Each path is a new rotation, seen through one point. The rows after it are directions, each followed by how far the rotation turns it, in degrees each step (0 if it stays put).
Each turn is a multiple of 5 degrees from 10 to 175, or 0.
Each row of a path follows its step; steps can be skipped.

step 0: [-27.6 -24.8 -36.2   6.5  22.4 -26.1  40.5 -18.8   3.5  20.6 -10.0   3.7
 -14.0  -8.7 -36.1  -7.5 -59.3  -3.4   7.8  -0.6   2.3  42.2 -20.5  -4.6
  12.4  -5.2  30.3  14.2   7.6   4.0  -8.4 -19.8   8.2   1.3   9.5   9.4
  -7.2  13.1  33.1   5.9   4.7   1.1 -17.1  27.6  17.6 -12.4  23.0   2.1
   3.8 -14.3 -17.3  -1.4  61.9  -2.0 -28.6  -5.2 -13.1 -11.2   7.0   6.0
  19.9  16.1 -20.9   4.5]
step 4: [ -1.4  27.5  19.1 -21.6   9.7  21.3  21.2  -1.7 -60.8  -6.1 -19.8  21.2
  10.7  34.9 -20.5  -3.9   9.9  10.7  13.7 -12.6 -14.7   7.9  11.1  10.9
  33.3 -12.1  -5.9  -5.1 -13.5  -8.4 -30.2 -10.0   1.1  -5.6  40.3 -13.2
  -6.3  -0.6  -2.9 -17.6 -24.5 -18.7  44.2 -11.4  23.6 -10.2  17.4  -4.3
 -39.3 -16.4   6.0  -1.3   9.1   2.7  24.3 -25.9 -31.0 -25.3  27.6 -12.3
 -16.7 -25.2  22.0  -9.5]
step 6: [ 15.3 -23.9 -21.3 -16.9   3.2  18.8  25.9  -4.2 -24.3 -31.8 -13.1 -21.9
 -29.3 -13.7 -24.1  -1.8  -5.4   4.0   9.0 -54.3  -7.3   1.0   6.8   6.9
  39.4  -0.5   2.4  -7.6 -41.1  39.5 -17.6   7.9 -17.0  26.8 -11.5 -17.9
 -20.5  24.8  -6.7  22.3  -3.4 -24.8 -10.5  -6.8   3.5   8.7  -1.8  31.3
 -46.0   7.0  26.8   4.5  21.8  -8.4  23.1 -11.5 -13.2 -14.2 -13.5   6.5
  27.9  -3.4  -0.6 -24.4]
step 9: [ -1.9 -24.7  18.6 -10.4  -3.4  11.8   3.4  -6.6 -21.3   5.1  19.6  21.0
   0.9 -23.0 -14.7  36.3   2.6  24.8  16.2 -15.1  31.0  11.3  31.6 -19.8
  54.0 -26.4  -6.4   6.2 -23.8  -3.2  11.5 -31.3  17.4  -2.4 -35.6 -15.2
  -5.5   1.5   1.0  -2.7 -11.5 -14.0  -0.8  -7.0  -7.8  -8.4 -29.6   7.9
 -31.8 -12.1  15.5   5.2  69.4   1.3 -11.4   0.1 -43.0  -0.2  -1.4 -26.4
  12.0  14.8   0.7  -5.9]
step 12: [ 18.9  -8.6  -5.1   7.3   1.1 -39.0  48.8 -18.2 -43.1  -4.9  45.0 -19.2
   1.0  -1.4  -3.6  11.3   3.7   7.9   2.3  -9.2  15.8  18.5  -4.1   2.6
  29.9   4.0   4.9  -4.0  42.9 -35.7 -14.7   6.5  -0.8  17.1 -26.3 -24.6
  -3.2   8.3  18.4   0.6 -11.2  25.3   5.5   0.8 -16.6 -23.2 -14.6  11.8
 -44.7 -14.7  -8.3 -24.2  20.7   9.9 -13.1  -2.3 -18.3  37.9  33.0  -9.0
   7.4  19.1   9.3 -25.3]
step 20: [-33.5 -11.2  -5.3 -21.5  15.2   6.0   6.4  -7.2  -4.5   1.8 -24.9 -11.5
 -16.1   0.0 -28.6  38.5 -11.6   2.8  -0.6  12.8  15.8  12.9  16.5 -12.3
  50.7  -7.0   2.4 -34.7 -22.9  13.5  19.4 -10.1  12.4  36.0 -22.7 -34.5
  14.7  40.2   3.1  -7.2   2.3  17.0 -16.0 -10.0  18.4  -7.7 -15.1 -37.0
 -23.4 -26.8  -0.4   7.2  22.5  -2.1  28.9  24.7  18.9 -20.8  11.7  -6.9
  10.9  18.3  44.6   0.4]
step 26: [ -3.6  -0.2  16.4 -17.0  14.7  -1.4  57.1   8.0 -12.1 -13.9  -0.4 -12.1
 -34.4  -3.6  18.0  17.5 -11.1  20.5   3.6 -18.9 -27.3 -25.6   2.2 -20.9
  20.2  -1.6 -28.2 -13.6  23.3  -7.9  20.2   6.0  38.4  33.8   8.6  -7.4
  12.3  22.2  14.3 -24.6 -38.5 -15.3  31.0  -7.0 -34.6   0.9 -14.5 -20.5
 -25.0  30.1  18.6 -16.0  14.0   7.2  -7.0  -5.5 -22.6  14.7   7.0  23.6
 -22.1 -34.2  13.9  -5.1]
step 29: [ 27.5  16.9  11.3  -4.2  18.4   3.2  28.0  35.7  15.7   9.6   6.8  16.8
 -11.4  23.9 -14.9  -5.1   0.1   5.5   9.1  33.5 -28.6  17.0  -2.8 -40.0
  32.8  -2.7 -26.9 -20.1 -14.7  -7.4   7.2  13.0  14.4  23.5   7.4 -12.4
   0.2 -12.9  27.7 -16.4 -25.9  -9.8  17.1 -37.3   2.5  -2.0 -25.8  42.3
 -27.4  17.3   0.2 -27.2  28.1 -24.2  17.9 -22.2   6.9 -15.7  26.8  18.7
  21.0   8.3  34.2 -10.2]
step 35: [ -8.0   2.1  22.9  20.2  -8.5 -14.2  24.4  13.1 -18.9  -7.4  12.6 -19.4
  19.7  -0.4  11.4  31.4 -17.2  22.9   4.6  29.3 -37.2  33.7  -4.3  13.1
  18.4   4.3  28.7  12.6  28.7  -5.1 -23.5  26.6  -2.1   0.1  59.9 -12.4
   5.6  -1.6  -0.2  17.7 -31.4 -37.2   6.0  19.8 -18.0  15.8  27.4  -5.6
 -26.1 -21.2 -19.3  -0.1  11.2   4.0  26.6 -19.3 -20.1 -24.0  23.6  13.8
  -7.2 -14.3   8.0  24.2]
Directions:
[14.6  4.3 -3.9 -0.9 -1.1  2.2 -1.4  6.4 -4.3  5.9 -2.8 -3.0  1.0 -0.5
  2.0 -7.3  2.9 -2.1 -1.4 -1.4 -4.7 15.0  1.3  3.3 -0.1 -6.8  1.0 12.5
 -0.9 -1.2 -3.0  2.0  6.1  4.7  7.5 -4.7 -7.9 -6.5 -5.2  0.2 -3.8 -2.4
 -6.1 -3.3 -1.9 -5.6 -0.5  5.9  4.4 -6.0 -8.3 -7.6 -0.4 -4.4  1.2  1.6
 -2.6 -3.4  0.1 -5.3  3.0 -1.8  2.1  0.7]
60
[ 4.5  6.8 10.9 -9.4  1.5  6.3  3.6  1.5 -1.0  3.4  1.5 11.9 -6.0 -1.0
  8.3  6.6  2.1  1.6 -3.4 -5.4 -6.3  3.0 -5.6  5.1  2.5 -6.5  2.3 -5.0
 -2.5 -6.2 -0.5  0.8 -2.0  1.1 -0.3 -6.2 -1.8  0.6 -1.7  1.3 -6.3  5.6
  4.6  1.1 -3.6 -4.1  4.7 -0.1 -7.6  5.9  3.4  1.6  0.9  3.0 -3.4 -3.2
  7.7  8.4  2.3 -2.9 -1.9 10.1  9.9  1.7]
130
[-10.7  -0.7   4.6   5.9   5.3   2.5  -5.2  -1.9   5.4   1.7  -5.0  -0.5
  -6.4   9.0  -5.1   6.5  -3.5  -7.1   7.5  -4.0   1.1   3.8   5.0  -2.4
   0.8  -0.9   4.7   6.6  -7.2   0.4   3.6   2.7   3.7  -0.7   0.4  -4.7
   0.7  -7.6  -2.9  -9.4   4.1  -1.3   1.5  -3.9   7.5  -2.8   2.9   8.7
   5.0   1.5   6.1   1.1   8.4   5.8  -1.7  -6.3   4.5  -3.6   5.3  -2.8
   3.1  -3.5  10.2  -3.2]
160
[  4.8  -6.4   1.8   3.2   0.0   0.0  10.2  -5.9  -3.6   4.5  -5.2   4.3
  -2.8   5.6  -0.4   7.8   1.0 -12.6   0.2   4.9  -2.5   1.8   7.5  -2.1
  -5.8   4.5   1.9  -4.3   8.0  -7.4  -0.1  -4.7  -3.7   1.6   3.6  -2.4
  -7.2  -2.0   5.6   3.6   9.6   3.7   4.6   7.3   1.5  -0.3  -2.5   4.1
   0.2 -10.8   3.6  -3.6  -5.4   7.4   3.9   5.3  -2.5  -0.3  -4.8  -7.2
  -4.3   3.0  -0.9   2.8]
35
[ -4.6 -10.8   0.7   0.9   0.7  -2.2   8.1   4.0  -8.5   5.2 -11.0   4.2
   6.5   1.4  -1.1  -6.1   0.2   1.2   1.4  -3.2  -2.5  -4.1 -10.6  -2.2
  -1.5  -1.0  -0.3   9.3   7.3  -4.8  -3.2  -0.3   3.2  -1.0   1.8   3.2
  -8.3  -1.7   4.2  -2.1   4.7   7.6  -3.3  -6.2   5.0  -5.5   1.4 -12.7
  -0.3   4.2   2.1   2.5  -0.2  -2.3  -2.1  -7.5   1.5   3.2  -2.0   6.6
  -3.7  -6.1   6.8  -1.6]
95
[ -3.3   0.5 -10.3   0.6  -3.7  -1.6   4.9   1.7  -5.2   3.2 -10.1   0.6
  -0.4  -1.6   9.2   5.3  11.3  -4.9  -1.9  -2.3  -0.1   5.6  -6.2  -1.3
  -3.8  -2.6   3.4 -14.0  -0.3  -1.9   1.0   0.2   4.2  -8.4  -6.9   2.9
   3.4   4.1  -1.4  -9.2   1.2  -0.3  -5.0  -4.6  -3.0   6.1  -2.7   7.5
  -3.1   5.6  -4.5  -1.2  -4.3   1.1   5.6  -6.2   1.4  -8.8   0.8  -1.8
   7.1  -2.7  -0.4  -2.2]
155

step 4: [  0.2  30.6  22.1  -1.1   8.0 -25.4  50.9 -20.9 -17.4  -1.4 -34.0   2.4
  10.4  23.1 -38.7   3.6  14.0 -21.4 -18.9  -5.4  16.7  -5.4 -13.7  -9.9
  42.3  27.2  29.8  20.1 -26.2   3.5   6.6 -14.5 -24.1   8.5   9.9 -22.7
  17.7  -8.3 -22.2  29.9  -9.7 -33.9 -24.9  -2.4  17.2  27.4 -16.5  26.9
  -5.0   8.3  -7.0  22.8 -11.0   6.8 -29.1 -20.5  -4.1  22.3 -12.2  -8.4
   8.0   8.8 -35.5   2.9]
step 6: [ 14.5  15.5  33.2 -24.5  20.2 -41.4 -25.9  10.6   2.9  27.0   6.7 -21.2
  12.5 -17.4   5.0  -1.2 -16.6   2.7   7.2 -22.4  28.1  19.6  25.2 -21.9
  39.1  23.3 -14.3   9.4 -11.5 -25.3  13.4  26.8 -17.7  -7.8 -13.1  21.4
  13.0  -1.7 -12.6 -16.1 -23.1 -11.9   4.1 -12.0  18.6  29.4 -26.9 -32.9
  25.4  27.5 -13.4  12.7  17.3 -11.3 -22.1  -4.6   3.1  34.8  34.5  21.2
 -23.6 -20.4 -19.5  10.5]
step 10: [-17.2  40.4   0.1 -41.3 -10.5 -13.8 -11.6  10.3  -6.0 -15.4  33.0 -17.8
 -39.3  35.5 -37.4  34.0  31.2   0.6  29.6  -8.9  -5.7  -5.1  -1.4   6.2
  -6.4  -6.5  -0.3 -20.3   7.3  10.2   2.7  -6.4 -38.7   3.7 -18.0 -18.0
  -9.9  20.0  -1.1  -6.2  -3.8  13.3  40.1  12.4  -7.6  -1.0 -33.6 -12.7
  -6.2  15.9  15.8 -29.2 -24.4 -32.4 -33.4 -23.0  -3.1 -18.6 -14.9   6.6
   8.4   3.9 -33.6  -5.6]
step 14: [ 16.6   9.5  17.4  34.5  15.2  -6.2  35.1   7.0  -9.6  23.6 -22.4   1.3
  39.6   5.8   4.4  21.6  -9.9  -7.9  19.8   9.6  17.5  -3.0  22.9   1.5
  33.9 -21.3  16.9  -6.9  15.7 -40.9 -21.4  -1.4 -14.0   5.9   5.0  18.3
  43.4 -16.5 -30.3 -11.4  -2.5  23.6  32.5  -3.7  -3.5 -10.0  -0.8  21.9
 -17.4  13.0  17.5 -23.3 -22.2  -4.3 -20.2   2.5  47.7 -24.8  12.1   3.0
 -23.6   1.5 -26.1 -36.3]
step 19: [ -2.5   3.4   1.1  11.6   6.1  -5.3  -5.5  28.8 -16.1   8.2   8.9   0.1
  23.0 -11.8 -28.4  22.4 -18.5  14.5  13.3 -23.1 -20.8 -16.5 -25.7 -34.1
  53.0   6.3   8.5  -1.5  26.2  -2.8   5.1   9.2  14.8  -6.0 -24.5  19.4
  17.7   5.4 -21.9 -32.5  -9.8  49.5   6.8  23.0  25.6   4.9 -14.5   2.7
  26.7   5.1  10.5  -5.4  -4.9  -8.5 -21.0  -9.4  53.4 -34.2  35.9   3.6
  17.5   9.0 -29.9   8.3]
step 21: [ -1.5  21.5 -14.4  -7.6   4.3  -7.5  24.9  30.2 -44.9  -0.3   1.9  19.5
 -19.8  32.5  -8.5  11.2  27.9  -7.5  21.1  -9.2  11.3 -24.1   3.7  -1.7
   2.3 -24.3  57.4 -23.6   2.4  -4.8  26.1  15.5   1.7  36.9 -10.5  26.2
   2.9   9.9 -32.5  19.2 -18.6  30.1  -2.2   2.6   6.3   7.1 -17.2  38.6
   5.7   7.6  -2.6  -6.6   8.7  25.2   8.3  -0.1  25.8  24.2  -7.3  18.1
 -55.9   5.3  -5.6   6.1]
step 22: [-10.9  44.4  42.1  28.5  -9.9 -40.8 -12.4   1.5   5.4  27.9 -11.2  -2.2
 -22.5   1.1 -16.8  -0.6   9.0   6.3  12.6   7.8  46.5  -3.5  -8.5  -3.2
  46.0   3.7  -8.8  14.9 -28.9 -11.8  32.4   2.1 -20.8 -20.8 -14.0 -16.6
   2.6  -6.8  -2.2 -12.8   5.2 -10.2   3.3  28.8   8.1  32.1 -32.6   1.0
  13.2  40.7 -23.2  -4.0  -9.6  -4.0  10.5 -26.3  19.4  12.2  34.2   4.9
  12.3  20.4 -23.2  14.3]
step 25: [-26.9  18.2  15.4  33.9 -20.3 -39.3  18.2 -10.3  -2.0  -4.8  -8.5 -13.4
  -2.4   1.2 -21.1   7.5 -30.1  20.5  17.1  11.5  -0.8   5.1  27.5 -41.4
  18.6  30.7   7.6   9.9  -0.2 -36.0   6.9  -6.8 -37.9 -16.0  10.5  -4.4
  24.6 -29.8  -1.0  10.0  26.4  21.7 -43.3 -40.8  26.4  -4.4 -11.9  -5.8
   6.5  12.5  -2.4  12.6   7.4 -11.0 -11.8 -15.8 -17.9  10.4 -32.9  -5.3
 -32.3   3.4 -33.6   5.5]
step 32: [ -8.6 -27.6  18.6 -10.5  20.9 -25.9   3.9  22.1 -33.0  21.0  -9.9 -18.4
  17.3   5.0  -5.2 -14.6 -36.1   0.3  -3.4 -18.1  15.7  40.5  17.6 -32.3
   5.5   1.3  -6.0  14.9  -2.0   8.0   5.5  28.0 -25.4  -2.3  16.0 -20.2
  39.2 -30.9 -19.1 -10.6 -19.3   7.4  28.2 -19.0  15.0   2.8 -11.4  27.0
  11.5  21.1  13.8 -13.4  -2.2 -13.7 -22.9 -12.0  64.0  17.8 -12.5   9.6
 -38.8   3.9   1.3  10.8]
Directions:
[ -4.5   3.7   1.4  12.9   3.9   6.2   4.1   0.5  -2.9   6.2   9.6   0.6
   0.0   1.3   5.7  -4.7   4.1   2.5  -0.3   0.7  -5.8   3.7   5.7   0.3
  -3.4   2.2   0.8  -6.9   1.2   0.4   0.3  -4.7  -3.1   5.0   5.4  -9.7
   5.4  -3.7   0.0   5.9  -3.8   9.0  -0.6   4.1   6.1  -0.6   4.5 -13.5
   4.1  -4.3   9.3  -0.5  -6.1   1.6   4.6  -3.2   7.7   5.9  -4.4   4.8
  -1.5  -2.6   0.7  -2.7]
160
[  3.9   6.6  -2.2  -1.5  -5.4  -1.3   0.0   0.0   8.5 -10.5   6.2   1.2
  -1.1   4.4  -2.7  -1.5  -4.6  -0.7  -4.5   1.7  -3.4  -1.1   7.8  -1.1
  -0.2   5.9  -1.4  -1.3  -6.7   3.3   7.5  17.4  -3.3  -7.1  -6.9   6.0
  -2.7  -4.5   1.0   6.2  -1.8   2.6  -3.4  -0.4  -3.4   2.5   3.3  -4.7
  -3.9  -0.4  -0.3   3.1  -8.6   5.9   0.6  -4.0  -2.0   6.5   2.4   0.5
  -2.0   1.3  -8.7 -10.2]
20
[ -0.8  -3.5  -1.4   0.2   6.9   4.7   0.4  -3.1   8.2  -0.6  -3.5   0.4
   3.4  -1.9   3.2  -2.0  -7.5   4.8  16.7 -14.6   0.8  -4.3  -5.4   1.3
   8.5  -5.1  -5.0   5.2   0.2   0.3  -0.9   1.9   3.4  -5.0   0.9   2.5
   7.1   6.9   1.5   5.1   3.0   6.2  -3.9   3.2   3.7   1.3   4.8  -8.7
  -9.7  -0.9   0.1  -0.7   5.2  -0.3   4.6   0.3  -6.5   1.8  -3.3   5.1
   1.9   3.3  -1.1  -4.0]
65
[ -1.6   0.9  -5.5  -7.8   0.7   3.2   3.2   0.5  -6.1   5.2   1.8  -2.4
  -7.2  12.5  -4.5   1.3  -0.1  -2.8  -0.3  -1.6 -11.5   5.7  -1.5  -6.8
  -5.7  -4.6   5.5   1.3  -0.8   2.2 -14.5  -2.0  -4.9  -3.0   2.4  -4.5
  -2.3   3.0  -3.6   5.5   4.6   1.8  -2.9   5.1  -9.4   7.3   4.2  -3.2
  -7.5   2.0  -8.8   5.2  -3.2   2.8  -3.8  -1.2  -7.2   1.1   1.6   3.6
  -0.7  -0.2   5.5   2.6]
135
[ 11.6   6.8   3.7  -3.8   1.1   2.1  -1.5  -2.9 -16.0   1.2   0.0  -3.2
   3.7   0.0  -0.4  -2.4  -3.1  -3.6   1.4   4.4  -4.1  -8.5  -1.1  -3.2
   2.2   3.5  -6.4  -8.7  -1.3  -1.5  -2.9   6.8   7.3  -3.2  -3.0  -4.2
   6.0   2.8  -3.6  -7.6  -4.2   0.0   7.6   1.7   8.6   4.1   7.9   6.1
   0.7  -6.0  -2.2   0.3   5.7   0.9   5.0  -2.2  -4.2   4.6   5.2   5.8
  -4.6  -1.3   5.7  -4.1]
140
[  1.0  -0.6   2.6   3.9   3.8 -10.1  -0.1  -4.8  -1.9  -0.2   1.8  -1.8
  -2.0   1.2   7.8  -7.1  -4.2  -6.9  -4.8  -1.2  -3.7   4.7   1.4  -4.4
  10.8   2.1 -12.1   3.9  -2.3   1.1   2.9   3.8  -2.2  12.4   5.3  -7.3
  -7.2  -3.2 -12.1   3.5   0.5   2.8  -5.5  -1.8  -7.9  -4.9  -1.9   5.8
  -4.3   0.5   1.1   3.1   9.9  -3.1  -1.0   1.6  -4.5   1.6  -6.6   0.7
   1.6  -2.1  -0.2  -2.5]
155
[  1.2 -10.9  -2.1  -4.9   4.1  -1.7   6.9  -7.1  -9.4   1.1  -1.4  11.3
   3.6   5.0   5.5   3.6  -0.6   6.9  -0.3  -0.4  -1.5   2.3  -1.5   0.3
  -3.2   0.0  -7.2   3.4  -4.8   3.6  -3.9   0.5   5.0  -7.8   1.7  -0.2
  -5.4  -8.7   0.0  -3.8  -4.0   1.0   6.5  -2.8 -10.0  -2.2   4.3  -1.5
  -3.3   0.5   6.7  -5.8  -5.7  -8.1   6.2  -1.2   7.7  -6.8   1.2  -0.8
  -3.6   7.5  -4.4  -4.9]
20
[-2.9 -2.0 -4.2  0.3 -1.3  2.5  5.4 -0.7 -9.2 -8.4 -1.7 -6.6 10.5 -3.5
 -0.6 -2.7 -2.7 -6.2  8.3  9.2  5.1  7.2 -3.8 -3.3 -3.1  1.5 10.3 -2.4
  2.7  5.8  0.9  2.7 -3.9  2.2 -1.8  5.1  1.9 -5.4 -4.8  1.7  4.0 -3.8
 -3.8 -2.6 -1.9 -2.9  5.1 -1.6 -7.7  2.8  2.8 -2.7  6.5  7.6  6.8  1.6
  5.1 -7.0 -2.0  9.7  1.8 -7.4 -6.8  3.6]
155
